Named turns come first, each shown by rows before and after it. Which turns, in which order, take the first row of each pair that follows to the second? Write the first one first, as in the answered first pair.
turn gizub:
[  4  -2  -3 -10  -1   5  -3   1  -4   6   6  -6  -1] -> [-3  0 -6 -7  0 -3  6 -8 -6 -3  2  2  0]
[  2  -8 -11 -12  -3  16 -14   2  -5   8   5   1  -1] -> [ -2  -1 -17  -9  -1   9  10 -13  -5  -5  11   5  -7]
[ 1  3 -6 -7 -4 -7  5 -4 -6  0  5 -8 -1] -> [ -2  -2  -4  -6  -6 -10  -5  -2  -8   1  -2  -2   5]
turn Zuru:
[ -2  -1   4   1  -2  -6 -12  -5   5  11   2  -4   2] -> [ -4   5   2   4  -3 -13  -1 -10   5   5   5  -4   1]
[  3   0   6 -18  -1   6  -6 -11  -4   3   3   1  -6] -> [  4   2   7 -15  -6  -3 -13  -5  -5   6  -1  -4  -1]
[-11  -2  -2  -6   0  -4   1  -7  -8  -6  -3   8   2] -> [-11  -5   1  -8   2   2  -3  -5  -6  -5  -3  10   2]
[-3  2  9 15  5 -4  7 -1 10 -9 -1  3  0] -> [-1 -3 11 11  9  6  2 -1 12 -8  0  6  0]
turn Zanom:
[ -8  -1  11   0   8  -1  15   0 -10  -8   3   2   6] -> [-6 -1 14  4  9  0 15  2 -7 -8  1  1  5]
[  1   1  -4 -14 -10  -2   2   2  -7  10   2 -14  -2] -> [  1   4  -4 -12 -10  -5   8   0  -7   8   3 -15  -3]
[  1  -7  -2 -16   3  13  -5  -3  -7   7   9   2  -6] -> [  1  -4  -4 -18   2   8  -1  -6 -10   5  10   1  -6]
turn meli:
[  2  -7  10   0   6   7 -16   9   3   8  -1   4   6] -> [ 10   2   5  -2  -1   0  -4  11   1  11   8 -15   0]
[-4 -3 -5 -5  3  3 -2 -5 -2 -4 -4 11  2] -> [ 3 -3  0 -1  4 12 -6  2  4 -1 -3  6  0]
[ 3 -6  2 -7  5 12  0 -3  3  3 10 -3 -4] -> [ 3 -3 -2 -9  2  5  6 -5  0  3 11 -7 -5]
[ 0  6 10  8 -2  9  0  6 11 -1 -6  3  0] -> [ 4 13  6  5 -6  2 10  6  7 -1 -1 -6 -3]
Pairs:
Each pair is 2 to 4 turns apart.
[  4  -5 -14 -18 -10 -11   6  -1 -16   7  11 -18  -9] -> [  9 -16   9   3   4  23 -15  14  10   7   4  -6  -7] : Zanom, meli, meli, meli
[-13   0  -4   0   3 -10   4 -11  -7  -7  -6  13   4] -> [ -8   6  -7  -2  -3 -16  13 -11  -8  -5   0   1   2] : meli, meli, meli, meli
[11  1  6  9 -2 12 -2 11 15  7  2 -8 -3] -> [-10  -7  -1   4   1   2  -4  -6   3  -4 -11  21   7] : meli, meli, meli
[-7 -4 -2 -6  5  2 -7 -6 -6 -5 -6 17 -2] -> [  4   8   0   2   4   3  14  -3   4  -7   5  -1 -13] : Zuru, meli, gizub
[  6  -5  -5 -22   2  25  -9   4  -3  12  11   6  -4] -> [ -2 -10  -3 -19   1  20 -20   4  -6  10   1  16   4] : gizub, Zuru
[  3  -7   9  11   6  10  -8   5  10  -4 -10   6   0] -> [  7  -9   7   4   4  12 -15   9   6   3  -8  -1   0] : gizub, Zuru, Zanom
[  9   9   9  14   2   1  10  10  11  -2  -1 -13  -4] -> [-11   4  -1   7   2 -12  11  -9  -2 -13 -11  11   4] : meli, meli
[ 11   4   3   9   1  13   5   8   9   4   8 -19  -2] -> [ -9  -7 -11 -14   4   9   2 -15 -10  -3   3   9   4] : Zanom, meli, meli, Zuru
[-5 -8  1 -2  5  6 -5 -5 -2 -1 -1 12  4] -> [ 4  0  6  6 -4 -5 -7 10  0  6 -2 -9  4] : meli, Zuru
[ 10  -1   6  -3  -1  10  -8  12   3  13   7 -17  -2] -> [  7   9  -1   1  -2  -2  19  -2   2   0  13 -16  -9] : Zuru, Zuru
[  0   4 -10  -4  -8  -2  17 -13  -5  -5   8   0   0] -> [-7 -9 -6 -7 -5  4 -7 -9 -8  0 -3 13 11] : meli, Zuru, Zanom
[-1 -1  8  4  7 11 -5  0  4 -7 -9 14  6] -> [  2   9   3   2  -5 -13  -4   7  -5  -2 -12  -2   9] : meli, Zuru, meli, gizub
[  4   9  -7  -7  -6 -10   6   2  -6   3   8 -14  -2] -> [  6  -3   6   2   2  12 -14  12   7   7   2  -2   1] : meli, meli, meli
[-5 -4 10 -7 -9 17 -8  9 -2 21  7 -7  3] -> [-12   6   7   5  -4   8  27 -10   4  -2  11   3  -4] : gizub, Zanom
